(in the rows, 128 means zero)
Each path below is one point turned by a fixed rotation once a step. After each direction that follows a path, write how fast that rotation turns it, in degrees each step (0 if it stays still).
Each turn is a multiple of 5 degrees from 10 to 175, or 0.
Each row of a path follows its step; steps can be skipped.
Path 1:
step 0: [127 138 138 118 128 138 134 121 117 132 122 113 135 133 130 135 131 133
 138 134 134 127 127 132 125 123 124 128 126 119 137 125 127 135 114 127
 134 123 137 126 132 126]
step 1: [120 127 125 134 127 138 130 135 127 133 136 124 124 131 137 136 127 124
 120 124 133 127 128 118 111 123 133 121 128 125 136 131 115 125 121 119
 119 121 124 131 140 133]
step 2: [119 131 130 134 121 128 120 124 125 132 124 113 131 126 134 120 132 136
 130 114 122 121 132 140 124 126 115 131 137 126 132 131 122 138 122 129
 134 129 126 131 137 138]
step 3: [124 125 126 121 127 134 122 135 128 138 132 133 129 128 124 118 116 131
 129 137 130 121 121 124 122 132 131 131 123 140 134 128 110 143 123 131
 126 123 131 127 133 136]
step 4: [127 142 133 120 134 134 133 138 129 135 138 122 130 119 131 124 130 127
 128 113 136 128 140 139 129 139 127 134 127 126 126 129 127 137 124 124
 131 127 135 121 138 124]
step 5: [124 124 122 128 126 125 144 122 130 127 141 137 124 133 132 130 125 125
 133 117 137 117 113 132 122 133 125 132 124 129 129 121 125 138 123 123
 125 123 119 124 131 139]
step 6: [125 137 132 134 135 119 121 121 133 136 136 124 130 133 115 130 129 124
 133 115 129 124 134 136 125 134 135 122 131 136 145 121 130 130 118 135
 132 133 129 123 132 130]
step 7: [121 132 123 113 126 128 131 124 131 124 135 120 134 134 118 143 128 133
 137 137 140 123 123 121 126 124 130 133 130 126 126 120 120 135 121 130
 138 124 130 129 137 132]
step 8: [130 134 131 125 123 133 137 124 127 134 136 121 127 128 139 136 142 130
 126 118 130 130 126 128 122 125 135 118 125 129 145 135 122 123 120 128
 129 124 142 128 136 127]
step 9: [115 117 125 132 121 131 131 125 125 135 132 126 121 134 121 136 125 134
 123 120 128 122 132 130 119 127 116 125 138 121 124 127 115 125 127 125
 137 128 127 134 140 140]
step 10: [125 132 135 125 117 133 117 123 124 133 123 127 133 123 126 124 126 128
 123 127 124 121 121 132 121 134 125 138 131 136 149 131 124 137 126 138
 134 118 137 132 134 130]
[129 131 129 129 125 127 130 127 127 128 128 131 127 129 125 125 128 126
 128 129 130 126 124 126 127 124 129 131 126 130 128 131 127 129 126 128
 126 124 130 132 126 128]	155
Path 2:
step 0: [130 122 130 125 124 115 136 119 131 141 131 124 128 124 139 114 129 123
 136 125 123 117 117 129 125 132 124 127 134 136 121 123 131 131 126 116
 123 128 127 127 130 131]
step 1: [132 129 131 131 127 137 129 119 120 126 121 120 131 139 127 111 134 125
 117 122 133 123 127 124 121 131 134 124 132 117 129 124 122 128 126 129
 129 126 141 124 136 130]
step 2: [113 128 119 131 125 124 139 130 129 122 139 121 132 133 136 131 143 134
 135 135 130 121 123 127 127 130 134 128 140 130 130 124 119 124 126 133
 124 119 130 130 126 128]
step 3: [138 129 123 127 121 133 133 124 115 120 130 125 125 119 124 127 131 124
 127 124 127 129 118 126 117 129 135 122 126 134 128 133 119 145 129 138
 124 125 123 122 122 123]
step 4: [131 123 129 137 133 123 141 126 126 130 135 141 123 136 127 122 139 128
 128 131 118 132 124 125 133 136 131 128 125 126 139 121 121 128 130 134
 136 135 114 125 136 130]
step 5: [118 125 121 126 122 139 125 122 124 126 128 137 123 131 137 123 119 141
 132 129 134 132 122 126 117 136 127 124 125 132 125 116 132 131 116 131
 129 133 126 122 130 117]
step 6: [126 117 128 121 137 124 128 123 114 126 139 128 125 141 135 124 121 120
 127 134 128 129 134 128 136 133 121 127 132 122 130 127 124 144 123 124
 132 124 128 132 121 129]
step 7: [115 129 136 127 138 127 134 128 124 129 126 131 130 127 133 128 134 117
 127 130 130 140 125 132 124 120 133 127 129 126 122 124 131 131 131 138
 136 131 140 116 128 112]
step 8: [121 137 136 134 125 117 130 131 124 140 130 129 116 119 133 128 127 130
 127 131 128 125 134 138 124 136 128 136 130 128 138 127 118 139 120 133
 123 130 134 139 125 122]
step 9: [136 123 132 129 122 129 128 133 120 125 117 142 129 127 131 121 137 125
 134 125 120 119 118 136 130 125 128 129 137 116 122 131 135 134 121 124
 129 132 130 130 126 117]
step 10: [126 136 139 127 125 128 128 132 133 131 127 116 126 136 122 119 141 135
 132 131 124 135 133 116 129 134 124 125 131 120 125 126 123 129 111 127
 134 128 126 129 123 122]
[126 126 128 126 129 131 128 129 125 125 131 124 129 131 124 128 126 131
 128 131 127 125 129 127 130 130 129 129 129 125 125 128 131 126 125 127
 127 128 130 127 127 127]	85
Path 3:
step 0: [128 130 124 136 126 122 141 132 118 136 128 132 125 121 131 126 117 125
 125 125 129 145 129 124 132 118 130 128 129 124 133 135 137 131 125 139
 123 128 124 127 132 141]
step 1: [131 136 134 128 128 121 130 127 134 134 126 127 138 125 125 125 123 130
 116 131 130 135 127 132 124 124 118 147 125 128 130 120 122 129 135 138
 139 135 128 130 131 139]
step 2: [131 121 134 127 133 114 134 129 131 120 125 128 123 111 118 136 136 134
 132 130 121 136 135 133 132 130 124 133 133 132 141 129 126 122 132 125
 135 130 128 131 132 122]
step 3: [130 122 122 135 128 125 131 125 123 130 137 134 124 118 127 124 135 126
 134 121 133 138 133 119 132 122 126 125 138 109 131 122 138 132 134 131
 135 135 131 133 128 128]
step 4: [135 133 133 136 123 119 128 133 121 139 119 127 129 119 136 111 123 127
 124 123 129 136 127 133 129 126 128 128 132 124 129 132 128 121 123 140
 137 129 124 124 126 140]
step 5: [125 122 123 131 123 121 130 139 135 124 125 132 130 125 130 137 130 130
 122 137 126 142 126 139 125 130 121 145 128 128 135 121 126 123 134 140
 132 125 130 124 133 133]
step 6: [129 124 138 129 134 126 140 121 130 122 124 132 125 117 127 132 130 119
 131 133 125 137 130 122 137 124 128 136 130 121 145 126 131 134 133 126
 134 133 116 134 130 124]
step 7: [132 123 126 124 134 118 131 125 111 132 129 127 132 127 121 118 130 130
 131 127 133 137 131 126 125 132 127 125 135 117 129 124 132 131 129 130
 150 134 130 129 125 134]
step 8: [128 124 132 143 118 118 124 135 135 132 127 122 132 118 137 123 135 133
 128 121 129 133 126 138 125 137 131 130 137 123 135 132 123 123 131 139
 136 126 129 127 120 129]
step 9: [127 123 128 134 118 122 135 133 122 123 126 134 122 131 133 135 130 122
 130 134 129 144 124 132 137 122 128 136 123 114 137 128 131 120 135 134
 124 122 124 120 134 127]
step 10: [125 132 130 122 133 121 130 126 130 130 127 133 136 130 127 118 121 118
 130 137 133 135 128 129 131 129 125 132 125 121 145 120 130 134 127 130
 137 137 114 135 127 133]
[129 127 131 127 131 128 129 129 128 127 130 125 129 127 128 127 131 130
 129 129 132 130 130 125 130 128 127 128 128 131 128 127 127 132 128 123
 132 129 131 128 127 125]	80
[129 127 127 128 128 129 123 129 129 128 128 127 129 126 125 129 125 128
 128 131 127 129 131 134 131 131 129 125 130 129 129 125 124 130 126 128
 129 128 130 127 128 130]	120
Path 4:
step 0: [119 131 123 136 137 127 138 128 123 132 126 121 123 133 133 141 136 127
 128 133 116 142 128 137 118 133 118 122 129 131 129 125 134 127 129 123
 129 129 116 123 129 136]
step 1: [131 134 128 132 140 125 127 135 138 122 134 123 135 126 135 125 122 129
 126 124 130 124 125 136 119 129 129 116 124 133 126 127 135 120 137 141
 119 135 119 136 114 129]
step 2: [117 123 130 148 120 130 126 132 119 121 127 121 128 123 137 134 128 125
 130 129 132 132 125 117 126 139 118 124 128 129 128 133 127 126 119 135
 134 133 122 139 121 132]
step 3: [124 131 136 131 136 125 124 126 127 136 117 115 125 129 120 132 126 123
 128 132 120 132 135 126 120 135 132 118 134 119 135 134 131 121 139 125
 130 142 115 124 122 126]
step 4: [125 129 111 127 126 135 130 133 126 131 139 125 126 119 133 120 124 121
 132 130 139 124 135 132 118 138 126 113 130 125 118 124 131 124 125 129
 122 136 121 123 121 125]
step 5: [118 130 129 128 123 136 135 123 119 122 125 123 134 133 129 139 128 123
 133 127 124 134 122 127 118 135 129 121 123 135 130 133 148 121 123 138
 140 130 127 121 125 132]
step 6: [127 120 131 129 141 124 124 130 129 136 125 129 134 117 124 122 122 130
 120 130 131 127 133 118 125 133 133 114 125 143 130 124 136 119 135 133
 133 140 118 131 131 129]
step 7: [123 126 128 132 124 131 118 125 113 118 134 117 128 117 132 123 129 128
 126 118 141 130 135 124 125 135 129 123 134 125 123 129 129 127 127 123
 138 125 121 119 117 138]
step 8: [130 120 125 123 122 125 126 123 127 135 118 132 125 122 129 145 127 131
 134 119 119 128 133 125 118 141 140 117 130 125 127 136 132 118 133 134
 128 130 126 117 129 131]
step 9: [115 119 118 126 146 134 126 134 132 132 133 123 125 119 130 130 122 126
 132 128 139 127 125 129 120 136 130 128 121 137 121 124 128 122 129 125
 129 122 117 118 137 127]
step 10: [133 125 135 129 128 134 135 126 125 128 125 120 126 128 138 128 130 132
 122 107 130 131 123 136 123 139 130 129 124 136 133 123 137 125 123 130
 133 130 123 121 121 145]
[129 130 127 130 132 128 129 128 130 129 134 126 129 123 129 127 122 125
 127 130 130 126 128 127 128 127 131 129 130 127 126 127 126 127 126 130
 129 126 130 129 129 127]	140
[124 128 130 131 129 129 127 129 129 132 126 131 130 128 128 131 129 127
 130 129 126 130 129 124 125 129 128 131 129 131 130 130 127 126 127 129
 129 126 130 128 130 124]	120
[123 127 129 128 129 128 133 130 125 127 126 129 131 128 129 127 125 129
 127 127 128 129 131 128 128 128 131 128 128 127 126 132 128 125 126 125
 124 129 127 129 128 131]	0
[124 129 130 126 131 128 127 129 129 128 128 128 127 125 124 126 130 129
 125 128 128 128 127 129 128 126 129 125 128 127 127 127 127 130 132 131
 124 128 125 128 132 124]	135
[129 131 128 129 129 130 131 125 131 129 124 126 128 127 127 126 130 127
 130 126 124 130 126 127 131 129 129 128 132 127 125 129 130 127 129 129
 131 126 128 129 128 131]	145
Path 5:
step 0: [134 133 132 128 138 121 138 131 129 130 136 131 127 110 138 130 126 137
 136 124 135 120 129 133 124 126 138 125 123 117 121 125 131 135 123 129
 120 126 134 128 120 130]
step 1: [123 134 133 123 127 124 135 122 119 120 134 137 123 114 127 134 128 131
 132 129 135 123 135 136 126 129 123 129 125 128 115 131 130 133 113 121
 121 132 129 116 134 122]
step 2: [132 135 137 131 119 126 135 110 123 127 127 129 125 115 133 128 132 129
 129 134 126 129 134 130 125 134 128 134 138 123 128 127 132 148 122 128
 118 121 131 128 129 125]
step 3: [139 130 142 135 135 120 136 124 127 127 126 139 125 116 125 132 132 136
 130 134 133 118 129 125 124 127 132 144 128 135 131 128 122 134 126 123
 122 121 129 122 119 132]
step 4: [129 131 132 130 129 127 131 108 128 128 126 133 124 125 119 127 127 142
 130 133 128 120 130 119 138 126 122 140 124 134 126 134 132 132 121 122
 122 136 121 116 132 124]
step 5: [138 136 138 129 122 131 130 121 132 129 124 129 124 131 129 124 129 139
 132 124 130 125 127 115 136 129 127 131 128 118 136 137 133 143 132 123
 110 126 124 130 126 129]
step 6: [129 127 146 131 127 130 129 133 127 122 126 135 129 121 126 132 128 144
 129 122 137 126 119 120 132 123 119 129 121 126 130 127 131 122 133 114
 118 122 122 123 123 130]
step 7: [122 120 132 138 123 134 130 115 131 122 129 124 125 114 127 130 130 142
 126 125 132 129 122 120 138 134 122 124 119 126 128 130 137 127 126 119
 123 134 122 136 140 124]
step 8: [128 125 136 138 128 131 135 125 131 121 127 120 118 123 138 140 127 131
 130 114 136 129 135 121 130 131 135 125 118 127 135 135 127 135 132 123
 117 123 129 139 127 130]
step 9: [118 123 135 129 133 130 135 124 124 125 129 121 122 113 135 136 118 133
 132 111 136 124 132 131 133 124 125 133 122 132 123 126 135 124 133 123
 130 122 121 120 120 127]
step 10: [124 125 128 126 129 136 137 124 132 135 133 121 121 109 130 127 123 123
 131 121 134 121 130 130 132 138 128 136 124 121 123 133 138 137 122 130
 124 133 117 134 132 122]
[126 130 127 125 131 127 126 125 128 129 129 128 129 126 129 125 127 123
 130 130 128 126 125 127 128 130 127 131 130 133 127 130 124 131 128 128
 126 125 127 127 128 128]	40
[125 125 129 130 128 126 126 128 126 129 130 127 127 128 127 127 131 129
 132 127 129 124 128 129 128 130 126 129 131 126 130 132 129 123 125 129
 130 130 130 126 129 130]	125
